128 stands for zero in the data rows.
Each row of this table is followed by its label. One hidden rule gives the labels. It looks at one to three of the table's principal directions, none of them among the few with the most spread.
[120, 168, 123, 190, 105, 073, 129, 124, 167, 100, 088, 160, 129, 076,
 213, 116, 182, 137, 092, 176, 091, 102, 102, 155, 200, 053, 178, 076,
 224, 066, 115, 116, 106, 142, 186, 121, 103, 167, 089, 197, 233, 218,
 109, 145, 071, 119, 154, 154] silk
[125, 114, 111, 126, 150, 129, 054, 111, 139, 189, 135, 100, 156, 123,
 099, 145, 145, 083, 135, 108, 117, 119, 157, 124, 110, 120, 156, 147,
 121, 135, 118, 135, 102, 128, 110, 153, 132, 150, 111, 160, 107, 150,
 103, 160, 130, 136, 133, 135] barn
[135, 144, 149, 179, 117, 085, 124, 141, 142, 104, 128, 132, 110, 132,
 155, 138, 128, 169, 121, 142, 131, 122, 097, 141, 151, 107, 131, 078,
 134, 130, 145, 120, 107, 131, 139, 105, 121, 118, 130, 145, 156, 140,
 118, 123, 147, 160, 144, 146] silk
[164, 083, 117, 064, 115, 185, 174, 151, 105, 126, 108, 147, 122, 146,
 102, 092, 063, 147, 123, 132, 181, 143, 124, 139, 109, 200, 081, 159,
 091, 181, 128, 107, 169, 111, 123, 141, 129, 100, 175, 062, 097, 079,
 136, 118, 132, 109, 153, 124] silk
[094, 109, 126, 066, 105, 184, 134, 127, 119, 165, 154, 128, 113, 121,
 082, 125, 127, 112, 178, 060, 142, 158, 118, 126, 085, 198, 118, 165,
 100, 162, 100, 162, 139, 086, 105, 141, 179, 154, 115, 082, 051, 091,
 111, 122, 146, 135, 116, 109] barn
[159, 108, 131, 089, 079, 182, 177, 134, 120, 076, 106, 175, 103, 119,
 155, 091, 090, 169, 122, 119, 164, 149, 098, 143, 139, 174, 111, 135,
 143, 171, 121, 122, 167, 124, 156, 123, 136, 102, 145, 078, 122, 127,
 144, 095, 059, 122, 166, 131] barn
[143, 128, 157, 115, 131, 106, 155, 164, 136, 073, 158, 169, 098, 158,
 167, 122, 103, 187, 130, 166, 132, 143, 106, 124, 144, 150, 100, 090,
 075, 171, 136, 116, 125, 142, 178, 099, 146, 084, 143, 087, 121, 113,
 137, 109, 091, 124, 159, 113] pond
[148, 106, 115, 155, 148, 127, 083, 079, 166, 108, 132, 060, 181, 133,
 072, 088, 101, 116, 080, 181, 130, 103, 110, 087, 107, 125, 116, 148,
 134, 051, 201, 133, 121, 177, 102, 123, 104, 131, 146, 138, 129, 104,
 143, 170, 178, 111, 087, 113] silk
[167, 111, 156, 130, 138, 080, 139, 108, 121, 083, 158, 153, 063, 189,
 139, 143, 082, 174, 110, 144, 123, 126, 115, 124, 139, 146, 096, 085,
 124, 164, 118, 113, 100, 136, 160, 106, 154, 090, 172, 108, 131, 102,
 137, 114, 099, 145, 159, 120] pond
[100, 105, 114, 109, 089, 148, 102, 150, 124, 175, 116, 161, 103, 117,
 144, 143, 162, 097, 194, 114, 126, 130, 152, 176, 101, 159, 173, 161,
 153, 168, 114, 105, 110, 093, 157, 163, 140, 157, 099, 122, 110, 151,
 090, 114, 095, 159, 159, 157] silk
[126, 091, 131, 097, 134, 166, 161, 070, 094, 059, 131, 191, 047, 165,
 137, 134, 120, 176, 130, 109, 110, 164, 172, 099, 120, 148, 122, 164,
 174, 152, 109, 101, 111, 158, 149, 109, 171, 135, 145, 085, 111, 099,
 163, 088, 064, 170, 140, 130] silk
[137, 116, 094, 093, 117, 202, 096, 148, 132, 184, 148, 094, 164, 096,
 042, 125, 117, 078, 189, 110, 146, 146, 153, 134, 048, 186, 126, 197,
 099, 127, 143, 142, 136, 117, 110, 160, 144, 171, 100, 091, 068, 074,
 100, 126, 175, 096, 111, 110] jar
[126, 136, 113, 150, 068, 126, 236, 229, 132, 167, 162, 249, 092, 125,
 191, 112, 127, 190, 210, 106, 152, 203, 075, 172, 180, 180, 105, 059,
 131, 168, 020, 119, 140, 076, 205, 105, 202, 097, 093, 073, 153, 154,
 088, 134, 113, 173, 163, 145] pond
[120, 099, 150, 123, 170, 067, 130, 087, 105, 082, 152, 168, 072, 193,
 175, 160, 115, 169, 103, 145, 091, 117, 149, 104, 162, 114, 115, 091,
 114, 174, 115, 109, 092, 140, 158, 100, 152, 095, 163, 131, 119, 122,
 146, 124, 085, 151, 151, 128] silk
[053, 175, 169, 174, 174, 028, 195, 169, 140, 160, 115, 156, 105, 141,
 199, 140, 212, 113, 088, 155, 072, 125, 128, 105, 182, 052, 121, 055,
 155, 067, 065, 139, 120, 125, 156, 110, 123, 116, 106, 184, 210, 178,
 149, 170, 153, 142, 117, 116] barn
[139, 049, 110, 006, 148, 195, 097, 133, 067, 212, 094, 095, 120, 163,
 044, 113, 103, 053, 153, 112, 189, 117, 204, 152, 048, 224, 127, 251,
 070, 195, 143, 065, 157, 092, 082, 196, 098, 131, 188, 074, 062, 086,
 126, 114, 141, 148, 144, 135] barn
[133, 124, 140, 098, 130, 088, 207, 145, 105, 089, 081, 195, 102, 135,
 230, 119, 118, 162, 081, 165, 114, 103, 121, 162, 203, 096, 115, 085,
 149, 169, 088, 107, 159, 100, 171, 128, 106, 100, 157, 146, 182, 160,
 134, 119, 058, 088, 171, 148] silk
[152, 136, 155, 154, 116, 099, 130, 142, 164, 067, 150, 129, 095, 123,
 127, 131, 106, 186, 136, 154, 120, 125, 081, 140, 119, 128, 117, 076,
 127, 127, 148, 135, 106, 142, 146, 105, 152, 139, 132, 122, 133, 103,
 111, 104, 138, 134, 149, 131] silk
[131, 114, 158, 085, 168, 098, 095, 139, 132, 183, 051, 130, 116, 132,
 153, 141, 157, 080, 055, 165, 115, 077, 175, 166, 114, 086, 141, 136,
 157, 169, 128, 112, 121, 113, 138, 188, 071, 143, 147, 190, 174, 146,
 123, 152, 105, 092, 195, 156] pond
[105, 189, 106, 200, 149, 092, 089, 111, 120, 161, 142, 105, 173, 105,
 158, 155, 205, 099, 112, 117, 113, 116, 157, 105, 206, 078, 176, 104,
 142, 076, 120, 118, 114, 147, 140, 103, 103, 145, 081, 188, 168, 220,
 130, 157, 112, 144, 110, 092] silk
[102, 106, 169, 130, 178, 096, 112, 085, 130, 076, 132, 109, 112, 176,
 124, 155, 120, 153, 092, 127, 124, 104, 122, 081, 108, 103, 110, 101,
 099, 139, 162, 142, 119, 165, 074, 110, 132, 101, 169, 145, 097, 089,
 177, 124, 150, 154, 124, 137] barn
[140, 174, 125, 146, 147, 131, 122, 119, 138, 105, 108, 123, 159, 100,
 125, 101, 159, 118, 083, 182, 131, 127, 138, 112, 141, 078, 141, 153,
 160, 042, 173, 108, 132, 180, 145, 123, 086, 140, 125, 137, 195, 143,
 155, 128, 124, 106, 103, 120] pond
[138, 137, 064, 138, 076, 211, 133, 122, 117, 202, 142, 126, 194, 072,
 103, 108, 122, 087, 155, 060, 167, 188, 139, 129, 126, 144, 137, 186,
 160, 084, 101, 153, 153, 117, 124, 125, 143, 127, 078, 096, 134, 129,
 115, 160, 151, 096, 071, 127] pond
[125, 144, 081, 106, 104, 172, 075, 121, 142, 209, 074, 058, 211, 055,
 068, 073, 147, 027, 113, 138, 150, 110, 125, 146, 098, 120, 160, 211,
 147, 047, 162, 135, 148, 113, 093, 181, 060, 178, 109, 146, 161, 153,
 111, 167, 172, 075, 078, 142] silk
[108, 146, 145, 132, 114, 108, 160, 173, 127, 147, 139, 164, 117, 151,
 153, 120, 131, 146, 149, 106, 153, 138, 085, 133, 157, 156, 121, 091,
 105, 165, 091, 132, 123, 092, 129, 124, 136, 110, 124, 122, 134, 159,
 118, 141, 132, 168, 149, 130] silk
[131, 148, 091, 161, 125, 160, 124, 162, 103, 213, 153, 118, 173, 170,
 081, 149, 120, 092, 179, 088, 157, 141, 145, 118, 132, 172, 102, 140,
 085, 151, 105, 131, 145, 095, 101, 144, 135, 102, 122, 117, 068, 128,
 111, 148, 184, 159, 115, 095] jar
[149, 079, 123, 064, 100, 185, 159, 123, 133, 088, 128, 196, 104, 109,
 152, 100, 068, 159, 144, 110, 128, 178, 126, 138, 089, 136, 112, 169,
 161, 155, 096, 141, 128, 130, 157, 125, 176, 125, 128, 079, 124, 076,
 106, 112, 085, 104, 142, 180] pond
[164, 170, 154, 173, 090, 064, 107, 145, 177, 091, 087, 144, 091, 080,
 181, 114, 145, 156, 082, 198, 110, 096, 073, 186, 171, 079, 149, 060,
 193, 095, 149, 110, 098, 135, 210, 124, 103, 150, 129, 162, 221, 175,
 090, 115, 088, 112, 190, 147] barn
[133, 135, 134, 064, 141, 200, 126, 082, 089, 162, 065, 072, 125, 139,
 047, 108, 103, 067, 069, 069, 130, 129, 165, 106, 078, 122, 094, 220,
 148, 122, 125, 159, 157, 104, 047, 176, 089, 140, 169, 124, 103, 090,
 154, 122, 167, 106, 092, 116] silk
[131, 100, 121, 090, 125, 151, 197, 124, 088, 102, 142, 184, 063, 182,
 131, 134, 118, 165, 159, 126, 131, 143, 153, 133, 145, 198, 100, 136,
 129, 175, 091, 089, 148, 111, 156, 128, 171, 124, 157, 076, 086, 105,
 141, 093, 083, 156, 152, 093] barn
[121, 106, 101, 133, 133, 118, 131, 142, 108, 161, 109, 147, 149, 144,
 165, 138, 119, 105, 127, 136, 131, 115, 156, 132, 157, 123, 131, 128,
 118, 154, 110, 104, 132, 116, 139, 135, 112, 095, 138, 136, 130, 156,
 122, 147, 116, 125, 145, 141] barn
[131, 146, 139, 164, 132, 119, 173, 144, 128, 117, 135, 152, 123, 116,
 148, 126, 140, 159, 117, 132, 118, 156, 124, 118, 146, 098, 115, 100,
 151, 101, 114, 134, 135, 144, 148, 098, 139, 111, 114, 126, 163, 126,
 142, 127, 144, 137, 117, 128] barn
[117, 129, 107, 165, 158, 112, 097, 124, 132, 167, 137, 077, 176, 142,
 087, 122, 141, 084, 129, 156, 126, 117, 148, 096, 111, 118, 132, 151,
 108, 070, 159, 116, 119, 152, 099, 132, 098, 123, 125, 143, 133, 130,
 143, 163, 188, 139, 080, 119] barn
[120, 115, 143, 146, 140, 092, 124, 116, 131, 096, 111, 160, 109, 152,
 188, 139, 129, 134, 108, 143, 115, 115, 139, 116, 142, 093, 139, 112,
 160, 137, 118, 114, 108, 149, 146, 118, 114, 112, 130, 159, 162, 150,
 139, 135, 088, 148, 157, 163] jar
[111, 089, 093, 089, 117, 164, 100, 101, 114, 186, 121, 089, 152, 144,
 093, 135, 114, 055, 155, 085, 130, 106, 156, 126, 093, 181, 128, 182,
 123, 156, 106, 147, 144, 087, 088, 170, 123, 153, 119, 140, 064, 117,
 113, 156, 134, 105, 118, 117] barn
[130, 197, 143, 195, 104, 113, 161, 140, 141, 102, 157, 155, 103, 113,
 134, 131, 165, 167, 152, 107, 115, 158, 089, 124, 161, 109, 139, 082,
 176, 086, 102, 145, 111, 134, 147, 100, 151, 148, 088, 137, 171, 164,
 132, 110, 122, 172, 115, 113] pond
[093, 150, 112, 144, 099, 171, 139, 143, 113, 156, 147, 131, 168, 107,
 138, 125, 156, 091, 162, 082, 147, 160, 135, 100, 131, 141, 142, 159,
 126, 107, 121, 148, 149, 129, 129, 111, 129, 106, 084, 108, 113, 153,
 142, 132, 126, 137, 095, 108] barn
[136, 115, 083, 168, 155, 107, 074, 063, 147, 132, 148, 058, 172, 128,
 072, 145, 135, 091, 123, 160, 102, 083, 146, 109, 122, 114, 148, 131,
 144, 053, 165, 124, 114, 164, 096, 138, 127, 160, 132, 163, 115, 124,
 135, 152, 153, 101, 082, 102] barn
[138, 131, 105, 151, 111, 146, 159, 126, 130, 081, 151, 136, 125, 150,
 107, 101, 114, 153, 154, 167, 140, 140, 117, 112, 136, 164, 119, 146,
 138, 078, 159, 092, 129, 156, 145, 111, 139, 124, 141, 082, 126, 118,
 139, 110, 130, 151, 101, 099] silk
[097, 078, 124, 102, 173, 149, 134, 117, 097, 150, 167, 068, 141, 233,
 035, 153, 101, 094, 163, 128, 166, 098, 163, 079, 061, 224, 083, 171,
 044, 151, 180, 113, 149, 130, 046, 147, 134, 096, 181, 086, 014, 043,
 175, 133, 211, 151, 089, 067] pond
[117, 088, 185, 063, 154, 147, 143, 119, 114, 105, 124, 145, 075, 174,
 127, 140, 085, 145, 093, 090, 139, 145, 144, 099, 074, 147, 077, 145,
 108, 194, 120, 152, 126, 126, 111, 120, 153, 100, 165, 100, 083, 049,
 141, 119, 142, 132, 161, 133] silk
[155, 106, 164, 103, 118, 113, 141, 157, 127, 095, 057, 196, 083, 144,
 195, 110, 119, 167, 085, 180, 149, 098, 117, 178, 154, 119, 136, 109,
 163, 197, 143, 076, 129, 121, 174, 151, 091, 104, 173, 136, 172, 162,
 121, 101, 058, 160, 227, 178] pond
[139, 097, 088, 095, 093, 170, 115, 100, 099, 114, 118, 177, 141, 124,
 194, 127, 097, 113, 149, 097, 120, 132, 159, 135, 156, 141, 149, 171,
 149, 191, 092, 125, 135, 107, 162, 134, 125, 124, 105, 131, 106, 163,
 106, 126, 029, 105, 156, 153] barn
[129, 117, 115, 157, 121, 101, 116, 122, 139, 113, 145, 151, 120, 141,
 156, 127, 133, 144, 141, 159, 123, 123, 118, 124, 159, 143, 134, 102,
 131, 123, 127, 103, 112, 141, 173, 110, 141, 125, 124, 128, 130, 150,
 116, 138, 102, 153, 151, 124] barn
[107, 132, 083, 135, 134, 186, 076, 092, 055, 170, 197, 074, 182, 189,
 081, 176, 116, 072, 192, 041, 166, 144, 200, 070, 121, 188, 132, 211,
 049, 158, 151, 121, 135, 122, 072, 109, 126, 091, 117, 096, 018, 118,
 141, 126, 153, 162, 063, 068] silk
[113, 168, 120, 161, 095, 138, 101, 104, 131, 141, 178, 150, 098, 110,
 116, 142, 181, 130, 186, 079, 109, 165, 125, 126, 134, 145, 170, 135,
 175, 106, 099, 140, 086, 123, 159, 115, 171, 179, 065, 126, 129, 164,
 109, 119, 096, 179, 113, 111] pond
[095, 142, 124, 186, 152, 058, 106, 104, 143, 118, 165, 126, 135, 140,
 165, 160, 158, 134, 142, 125, 091, 121, 123, 104, 160, 078, 155, 080,
 132, 094, 107, 138, 091, 145, 120, 101, 142, 134, 099, 179, 151, 161,
 130, 155, 130, 152, 098, 145] pond
[133, 135, 145, 163, 113, 113, 144, 107, 151, 062, 168, 143, 134, 111,
 150, 136, 124, 200, 130, 128, 130, 130, 071, 130, 153, 110, 134, 068,
 140, 116, 157, 154, 129, 148, 130, 087, 166, 116, 122, 128, 126, 117,
 136, 110, 123, 133, 114, 132] pond
[147, 156, 129, 121, 097, 168, 100, 124, 140, 134, 107, 092, 155, 053,
 114, 117, 134, 106, 110, 101, 135, 140, 123, 147, 106, 095, 148, 156,
 153, 100, 148, 160, 142, 132, 121, 132, 107, 149, 100, 135, 149, 130,
 118, 115, 128, 082, 113, 137] silk
[131, 114, 132, 123, 127, 138, 150, 125, 138, 077, 152, 142, 106, 145,
 116, 127, 104, 172, 151, 129, 128, 136, 108, 112, 115, 162, 111, 111,
 108, 151, 128, 137, 124, 138, 118, 115, 157, 137, 130, 105, 097, 097,
 141, 113, 124, 132, 134, 119] silk
[132, 115, 112, 171, 138, 112, 121, 110, 148, 088, 141, 120, 164, 153,
 136, 128, 105, 156, 128, 154, 127, 110, 104, 108, 149, 110, 125, 098,
 118, 109, 154, 127, 131, 157, 101, 115, 132, 100, 145, 144, 114, 132,
 140, 138, 136, 143, 108, 140] barn
[141, 131, 150, 146, 136, 091, 069, 085, 161, 067, 133, 110, 109, 105,
 130, 155, 129, 163, 114, 145, 087, 085, 099, 137, 127, 096, 151, 078,
 140, 146, 160, 152, 090, 142, 129, 123, 137, 175, 123, 174, 116, 128,
 112, 108, 105, 116, 162, 139] barn
[110, 152, 137, 176, 138, 061, 104, 102, 158, 080, 188, 105, 151, 132,
 152, 138, 139, 147, 126, 158, 099, 104, 084, 099, 164, 105, 141, 072,
 108, 084, 160, 151, 100, 153, 143, 086, 140, 121, 111, 151, 132, 146,
 133, 144, 125, 116, 096, 102] pond
[073, 127, 143, 114, 171, 074, 165, 188, 102, 184, 110, 125, 140, 171,
 166, 155, 154, 081, 133, 134, 132, 097, 156, 126, 137, 121, 120, 110,
 070, 161, 096, 115, 147, 093, 097, 148, 091, 097, 138, 160, 134, 146,
 144, 154, 159, 126, 132, 130] silk
[161, 179, 159, 123, 100, 137, 219, 222, 130, 143, 127, 168, 080, 074,
 117, 107, 150, 186, 148, 115, 159, 179, 081, 175, 142, 159, 105, 068,
 116, 145, 074, 130, 161, 099, 162, 116, 151, 141, 112, 085, 175, 131,
 126, 091, 139, 135, 164, 110] barn
[143, 141, 119, 189, 171, 087, 096, 100, 141, 133, 157, 063, 152, 141,
 084, 154, 137, 125, 101, 142, 120, 107, 140, 096, 138, 106, 126, 093,
 114, 077, 151, 127, 110, 168, 097, 109, 124, 129, 134, 158, 135, 128,
 149, 152, 177, 128, 099, 091] silk
[130, 148, 151, 111, 115, 147, 151, 148, 123, 135, 145, 129, 099, 111,
 083, 125, 143, 157, 163, 097, 137, 147, 096, 144, 105, 170, 120, 113,
 105, 160, 119, 152, 138, 097, 112, 133, 147, 160, 113, 106, 102, 107,
 134, 102, 151, 145, 129, 114] silk
Here are more rows. What is the label of each one?
[121, 163, 216, 135, 146, 077, 125, 150, 124, 091, 139, 073, 107, 156,
 119, 159, 109, 146, 105, 087, 145, 104, 078, 113, 099, 100, 108, 077,
 072, 163, 158, 174, 128, 117, 056, 108, 103, 083, 161, 149, 116, 105,
 155, 095, 180, 155, 124, 133] barn
[120, 091, 214, 042, 200, 046, 122, 068, 122, 059, 101, 150, 000, 181,
 161, 165, 117, 161, 048, 140, 046, 087, 146, 124, 113, 086, 098, 083,
 131, 204, 086, 143, 090, 119, 140, 139, 154, 145, 195, 164, 118, 088,
 140, 099, 063, 116, 199, 143] barn
[127, 103, 198, 088, 134, 079, 185, 190, 173, 068, 070, 175, 083, 111,
 180, 093, 137, 189, 090, 227, 125, 089, 066, 182, 113, 112, 120, 063,
 134, 160, 160, 116, 148, 128, 160, 149, 106, 125, 162, 136, 181, 114,
 143, 103, 107, 111, 198, 177] pond
[082, 133, 103, 198, 124, 060, 110, 138, 174, 140, 141, 116, 176, 111,
 182, 140, 171, 115, 167, 160, 068, 084, 097, 141, 178, 084, 165, 065,
 146, 087, 105, 143, 120, 110, 135, 129, 137, 158, 081, 211, 130, 198,
 078, 168, 132, 142, 115, 145] barn
[140, 135, 111, 148, 109, 160, 103, 117, 147, 123, 140, 091, 164, 106,
 072, 113, 110, 138, 137, 127, 149, 123, 092, 122, 112, 156, 125, 133,
 113, 111, 177, 147, 126, 132, 101, 126, 127, 149, 122, 114, 099, 107,
 122, 133, 176, 118, 108, 111] silk
[122, 160, 156, 135, 116, 125, 152, 118, 145, 058, 111, 130, 105, 088,
 142, 110, 148, 160, 102, 151, 109, 128, 096, 123, 130, 096, 132, 113,
 159, 088, 156, 144, 133, 153, 142, 109, 117, 151, 118, 129, 163, 124,
 154, 097, 114, 110, 121, 126] barn
[148, 125, 095, 172, 109, 106, 094, 109, 181, 099, 111, 101, 186, 068,
 147, 097, 120, 120, 098, 198, 109, 096, 097, 139, 143, 080, 157, 114,
 171, 051, 175, 131, 117, 164, 153, 125, 099, 149, 107, 163, 185, 152,
 113, 158, 124, 067, 112, 151] silk
[138, 147, 182, 177, 145, 038, 138, 095, 190, 016, 136, 150, 076, 125,
 179, 140, 114, 209, 078, 172, 063, 113, 062, 117, 136, 041, 114, 026,
 175, 098, 128, 176, 082, 168, 145, 093, 149, 143, 125, 181, 190, 103,
 143, 126, 115, 104, 138, 168] pond
[181, 105, 135, 035, 095, 138, 129, 191, 151, 144, 044, 142, 142, 048,
 168, 075, 073, 101, 094, 187, 119, 102, 104, 222, 103, 097, 120, 150,
 131, 166, 123, 131, 161, 075, 180, 183, 083, 139, 150, 132, 173, 118,
 054, 116, 098, 021, 188, 197] barn
[116, 143, 143, 175, 135, 104, 128, 101, 152, 050, 162, 143, 081, 115,
 123, 154, 154, 187, 164, 129, 072, 131, 110, 115, 133, 099, 151, 081,
 168, 097, 123, 134, 089, 160, 136, 097, 187, 176, 111, 142, 117, 134,
 117, 084, 114, 181, 130, 126] barn
[115, 097, 097, 064, 114, 131, 136, 185, 124, 204, 079, 155, 157, 106,
 177, 111, 137, 082, 138, 147, 146, 102, 140, 189, 153, 156, 144, 137,
 099, 188, 085, 103, 162, 068, 152, 180, 102, 135, 125, 141, 133, 173,
 087, 159, 088, 081, 179, 150] silk
[140, 181, 069, 241, 123, 105, 115, 109, 110, 171, 178, 082, 207, 118,
 118, 157, 139, 107, 134, 113, 129, 131, 134, 099, 195, 102, 134, 095,
 116, 064, 138, 140, 127, 141, 124, 086, 113, 098, 091, 148, 144, 164,
 142, 167, 179, 107, 055, 080] silk
[140, 145, 050, 203, 063, 191, 077, 084, 121, 109, 229, 089, 221, 106,
 106, 137, 086, 121, 219, 053, 150, 170, 109, 081, 148, 160, 150, 161,
 103, 087, 151, 162, 126, 147, 113, 068, 168, 104, 068, 093, 052, 141,
 104, 130, 134, 139, 040, 098] barn
[122, 118, 131, 117, 118, 124, 114, 091, 153, 075, 160, 130, 090, 105,
 127, 146, 131, 171, 141, 121, 094, 131, 112, 134, 124, 135, 140, 102,
 136, 134, 128, 149, 102, 137, 144, 111, 182, 172, 112, 121, 100, 106,
 115, 109, 098, 105, 132, 114] silk
[110, 076, 099, 082, 167, 094, 150, 108, 078, 161, 072, 171, 089, 178,
 164, 157, 150, 096, 129, 166, 084, 071, 204, 168, 156, 126, 147, 143,
 153, 185, 083, 065, 131, 087, 136, 188, 107, 148, 167, 166, 129, 158,
 129, 125, 069, 129, 167, 151] pond
[141, 121, 106, 136, 156, 138, 105, 115, 098, 163, 153, 114, 146, 165,
 100, 136, 143, 094, 128, 134, 166, 140, 192, 102, 124, 151, 144, 178,
 120, 101, 151, 075, 119, 167, 128, 124, 111, 102, 136, 105, 142, 136,
 160, 141, 124, 153, 105, 101] pond
[167, 143, 133, 123, 120, 158, 096, 112, 120, 132, 106, 088, 132, 107,
 084, 116, 115, 115, 093, 122, 154, 132, 135, 132, 110, 124, 124, 161,
 134, 109, 167, 121, 136, 143, 119, 131, 100, 124, 149, 113, 137, 115,
 135, 110, 142, 122, 124, 120] barn
[137, 156, 181, 100, 152, 097, 137, 114, 108, 106, 094, 107, 094, 129,
 142, 151, 140, 135, 055, 121, 124, 097, 130, 138, 139, 093, 119, 099,
 121, 163, 140, 146, 142, 120, 111, 133, 089, 117, 157, 155, 153, 124,
 169, 104, 108, 088, 149, 114] pond
[101, 098, 134, 126, 158, 111, 127, 091, 136, 088, 163, 136, 114, 169,
 127, 153, 111, 159, 147, 118, 077, 113, 122, 098, 126, 128, 111, 101,
 112, 156, 112, 159, 111, 124, 106, 119, 180, 139, 135, 144, 058, 101,
 118, 130, 131, 144, 124, 122] barn
[165, 128, 151, 130, 117, 084, 156, 167, 139, 124, 090, 181, 095, 135,
 185, 101, 125, 170, 082, 188, 156, 122, 099, 176, 176, 121, 121, 081,
 148, 146, 125, 080, 133, 125, 190, 129, 104, 095, 161, 126, 206, 159,
 123, 132, 090, 140, 188, 156] pond
[140, 085, 096, 145, 130, 134, 112, 113, 133, 145, 156, 104, 196, 121,
 127, 128, 081, 132, 124, 116, 152, 128, 117, 112, 136, 135, 120, 115,
 091, 137, 144, 147, 137, 134, 104, 106, 137, 089, 128, 125, 102, 111,
 124, 170, 165, 099, 104, 138] silk
[127, 116, 116, 140, 156, 142, 076, 111, 104, 184, 185, 089, 150, 140,
 079, 183, 133, 114, 166, 055, 142, 146, 170, 108, 106, 144, 141, 134,
 075, 164, 118, 143, 113, 127, 079, 116, 160, 121, 112, 129, 065, 113,
 124, 136, 165, 156, 106, 112] silk
[139, 137, 112, 138, 160, 094, 081, 172, 144, 213, 133, 048, 216, 153,
 091, 122, 111, 056, 114, 151, 173, 084, 122, 123, 125, 144, 116, 126,
 049, 116, 147, 125, 142, 113, 079, 157, 072, 104, 142, 163, 127, 144,
 111, 194, 198, 100, 116, 109] pond
[184, 120, 111, 150, 084, 139, 169, 145, 141, 078, 120, 197, 092, 127,
 167, 094, 103, 192, 120, 182, 149, 150, 109, 159, 175, 154, 122, 107,
 181, 123, 129, 073, 125, 151, 216, 109, 145, 109, 143, 083, 178, 149,
 116, 109, 062, 140, 177, 125] silk
[157, 152, 121, 128, 102, 177, 182, 196, 148, 174, 138, 179, 150, 090,
 115, 093, 120, 148, 144, 109, 172, 198, 101, 142, 115, 143, 107, 125,
 140, 118, 086, 149, 148, 125, 147, 127, 153, 117, 094, 088, 172, 114,
 123, 148, 151, 114, 127, 142] pond
[114, 146, 135, 155, 099, 162, 115, 143, 159, 126, 148, 116, 144, 104,
 102, 121, 124, 123, 158, 084, 153, 165, 094, 101, 083, 135, 128, 135,
 134, 098, 132, 168, 118, 148, 104, 112, 148, 131, 093, 112, 119, 110,
 128, 133, 166, 148, 109, 138] barn
[130, 147, 121, 132, 148, 111, 069, 120, 117, 180, 107, 089, 161, 132,
 127, 143, 136, 066, 102, 120, 122, 107, 161, 126, 132, 089, 138, 152,
 114, 123, 129, 128, 121, 119, 113, 149, 083, 121, 130, 170, 138, 155,
 114, 152, 136, 114, 122, 135] barn
[136, 211, 110, 189, 065, 151, 091, 175, 152, 226, 117, 107, 187, 019,
 125, 121, 178, 085, 145, 083, 128, 163, 099, 174, 140, 079, 160, 124,
 165, 081, 113, 179, 130, 090, 155, 133, 108, 159, 043, 159, 177, 179,
 071, 149, 173, 103, 106, 142] barn
